In the data rows, the value 50 means zero.
Some points, one per row:
[71, 76, 39, 37, 59, 54, 64, 54, 56, 59, 50, 65, 64, 42, 67, 26]
[30, 21, 46, 71, 30, 56, 65, 64, 58, 27, 51, 44, 64, 43, 28, 49]
[66, 32, 57, 99, 40, 53, 64, 63, 61, 86, 49, 38, 27, 47, 59, 50]
[53, 64, 85, 17, 99, 99, 44, 17, 41, 20, 74, 89, 88, 21, 45, 65]
[53, 54, 54, 33, 69, 54, 44, 43, 48, 40, 64, 53, 48, 39, 53, 42]
[43, 50, 73, 65, 44, 52, 59, 81, 50, 39, 58, 50, 43, 36, 43, 18]
[25, 56, 46, 35, 36, 35, 42, 36, 34, 48, 44, 48, 44, 63, 33, 53]
[47, 44, 41, 59, 48, 41, 53, 47, 47, 45, 56, 43, 48, 52, 45, 50]
[45, 41, 46, 49, 44, 48, 55, 48, 51, 49, 63, 42, 50, 47, 42, 47]
[52, 43, 44, 58, 42, 35, 57, 47, 43, 34, 50, 43, 46, 66, 51, 42]
[85, 62, 30, 24, 42, 54, 62, 49, 71, 64, 60, 59, 91, 20, 57, 28]
[57, 36, 44, 59, 42, 57, 31, 36, 54, 31, 50, 45, 46, 48, 40, 48]
[48, 33, 38, 71, 49, 54, 56, 56, 54, 51, 59, 47, 49, 52, 37, 49]
[45, 40, 48, 45, 40, 52, 50, 44, 49, 47, 58, 37, 45, 55, 49, 48]
[51, 39, 52, 71, 41, 48, 56, 64, 56, 35, 71, 46, 46, 51, 48, 47]
[36, 75, 50, 20, 21, 46, 20, 46, 62, 56, 31, 73, 65, 83, 65, 40]
[76, 63, 46, 55, 48, 58, 56, 39, 61, 61, 49, 64, 62, 33, 65, 30]
[55, 31, 64, 66, 73, 43, 54, 53, 27, 52, 21, 50, 38, 57, 54, 65]
[51, 39, 46, 49, 38, 49, 53, 44, 47, 45, 55, 42, 50, 51, 45, 46]
[41, 99, 37, 32, 56, 61, 57, 27, 40, 41, 45, 51, 28, 55, 53, 55]
[51, 32, 69, 65, 80, 57, 41, 52, 58, 53, 24, 55, 50, 53, 47, 74]
[57, 34, 50, 57, 68, 35, 42, 47, 28, 42, 24, 41, 39, 70, 46, 59]
[79, 67, 49, 43, 80, 41, 35, 59, 57, 66, 12, 71, 33, 91, 68, 45]
[50, 24, 72, 59, 93, 42, 53, 45, 24, 64, 7, 60, 35, 50, 50, 84]
[15, 73, 60, 52, 50, 40, 15, 76, 50, 27, 74, 37, 66, 80, 58, 61]
[46, 59, 38, 41, 46, 41, 55, 53, 47, 52, 55, 37, 49, 69, 51, 51]
[53, 39, 46, 44, 43, 54, 48, 48, 42, 45, 53, 36, 45, 53, 47, 43]
[38, 57, 45, 48, 41, 36, 23, 50, 39, 74, 24, 52, 34, 35, 48, 51]
[41, 54, 28, 53, 57, 51, 60, 56, 53, 62, 56, 44, 48, 52, 44, 54]
10 more points follow, each with its number after it:
[58, 32, 56, 53, 37, 53, 49, 49, 35, 48, 61, 35, 37, 54, 47, 46] 0
[16, 99, 39, 0, 65, 30, 57, 69, 49, 94, 30, 74, 80, 57, 70, 49] 1
[57, 49, 48, 52, 41, 38, 45, 47, 60, 47, 48, 50, 51, 56, 53, 52] 2
[52, 43, 58, 39, 59, 59, 48, 51, 36, 52, 30, 39, 37, 61, 56, 45] 3
[47, 37, 40, 62, 37, 37, 52, 58, 46, 45, 58, 39, 50, 66, 52, 53] 4
[58, 52, 50, 50, 56, 54, 34, 54, 63, 39, 58, 70, 56, 52, 47, 53] 5
[56, 67, 53, 28, 55, 61, 55, 47, 64, 71, 66, 67, 46, 45, 68, 44] 6
[51, 62, 38, 38, 49, 51, 57, 47, 41, 42, 58, 48, 42, 48, 48, 52] 7
[55, 41, 52, 78, 46, 44, 56, 62, 48, 52, 62, 43, 55, 57, 40, 50] 8
[27, 68, 78, 63, 19, 52, 41, 55, 0, 49, 67, 47, 19, 60, 34, 54] 9
Which of these numbered points is nearest to each point below, looking only along the 2 directions in which the first points spread most? Its number follows each.
[45, 44, 43, 47, 46, 48, 52, 45, 48, 49, 64, 41, 51, 47, 40, 49] > 2
[80, 97, 47, 25, 99, 72, 62, 52, 35, 77, 26, 76, 54, 26, 64, 47] > 1
[44, 30, 76, 62, 24, 49, 38, 45, 0, 55, 60, 35, 16, 54, 43, 54] > 9
[30, 73, 60, 51, 33, 44, 14, 61, 68, 41, 64, 39, 65, 51, 48, 46] > 7
[63, 84, 60, 10, 59, 71, 50, 48, 64, 77, 64, 77, 41, 35, 71, 22] > 1
[46, 45, 56, 83, 24, 55, 59, 59, 53, 47, 67, 48, 48, 30, 39, 61] > 4
[51, 45, 44, 69, 39, 44, 61, 56, 48, 44, 59, 46, 54, 56, 44, 44] > 8
[64, 70, 62, 35, 42, 36, 33, 58, 58, 42, 38, 65, 55, 66, 72, 38] > 5
Here are 10 other points, each followed by its number:
[7, 63, 52, 16, 38, 40, 39, 38, 39, 53, 23, 48, 26, 64, 41, 65] 0
[62, 52, 47, 56, 49, 50, 48, 45, 47, 56, 51, 53, 44, 38, 54, 46] 1
[59, 50, 72, 41, 64, 71, 41, 32, 60, 65, 39, 50, 35, 45, 51, 67] 2
[61, 59, 39, 38, 52, 53, 53, 53, 71, 63, 59, 58, 75, 31, 57, 27] 3
[33, 25, 49, 59, 34, 54, 63, 62, 63, 33, 47, 47, 63, 51, 37, 51] 4
[49, 44, 43, 54, 46, 41, 49, 49, 51, 43, 51, 44, 50, 54, 45, 48] 5
[52, 35, 51, 53, 39, 52, 49, 43, 40, 47, 57, 36, 44, 49, 48, 49] 6
[31, 36, 71, 69, 24, 44, 65, 74, 62, 44, 72, 35, 62, 37, 43, 46] 7
[57, 52, 39, 37, 58, 43, 59, 67, 41, 49, 49, 84, 59, 56, 72, 50] 8
[51, 51, 47, 66, 56, 40, 59, 66, 50, 50, 69, 34, 56, 59, 43, 57] 9
The same question for these:
[49, 43, 39, 56, 39, 42, 51, 44, 46, 43, 51, 42, 47, 55, 54, 51] > 6
[47, 39, 64, 73, 45, 50, 59, 61, 60, 44, 65, 36, 51, 43, 37, 42] > 4
[53, 47, 41, 62, 22, 49, 49, 35, 43, 48, 60, 35, 41, 53, 42, 51] > 4
[44, 38, 37, 48, 32, 31, 37, 47, 48, 38, 48, 42, 56, 70, 55, 51] > 9
[65, 53, 75, 57, 38, 66, 61, 65, 91, 55, 55, 79, 78, 22, 57, 17] > 3
[84, 53, 28, 32, 38, 57, 66, 46, 66, 60, 65, 64, 85, 20, 46, 35] > 3
[36, 24, 60, 60, 51, 75, 66, 64, 73, 34, 75, 18, 69, 43, 32, 40] > 7
[81, 92, 38, 36, 44, 68, 50, 60, 64, 63, 63, 82, 64, 27, 68, 33] > 3
